M = [[107, 81, 164, 114, 114, 100, 89], [81, 123, 93, 66, 87, 85, 97], [90, 113, 97, 81, 93, 92, 98], [108, 68, 64, 117, 104, 105, 89], [90, 124, 100, 70, 84, 91, 89], [123, 120, 96, 99, 99, 147, 102], [108, 77, 71, 119, 98, 95, 90], [113, 83, 163, 116, 115, 110, 88], [119, 119, 95, 97, 98, 139, 103], [94, 128, 102, 91, 89, 87, 109], [115, 92, 134, 111, 109, 119, 92], [86, 128, 99, 62, 81, 88, 88], [75, 54, 85, 90, 128, 105, 108], [99, 153, 107, 112, 85, 74, 137]]
Report the minimum.
A: 54
The entry just right of the largest entry -> 114
Report the entry just right of 94.
A: 128
Report the entry just left of the smallest entry.
A: 75
The third smallest entry: 64
The entry just left of 68 is 108
Report the 1st entry in reading order.
A: 107
Report the entry just right of 84.
A: 91
The 3rd entry in reading order: 164

Questions about the row below.
1) Report the entry just right of 117.
2) Report the entry just right of the smallest entry.
69 67 44 114 36 117 118 151
1) 118
2) 117

Read these off the array that follows. Indices start at 0.
1) Which number is the entry just right of 124?
2) Which number is the entry at row 0, column 2?
3) Which number is the entry just left of 89?
4) Which number is the entry directly above 130?
5) Which number is the largest entry?
6) Which number is the entry in the bottom-right corner?
7) Which number is the entry in row 2 and column 1?
array([[139,  75, 151, 155],
       [130,  76, 124, 116],
       [138,  74, 107,  89]])
1) 116
2) 151
3) 107
4) 139
5) 155
6) 89
7) 74

A =
40 83 130 93 87 147 99 102 47 158
54 113 115 107 142 120 100 82 75 86
Find the entry in the top-right corner.
Answer: 158
The entry just left of 158: 47
Find the last entry, reading row by row.
Answer: 86
The entry directly below 83 -> 113
Find the entry directly above 54.
Answer: 40
The entry just right of 40: 83
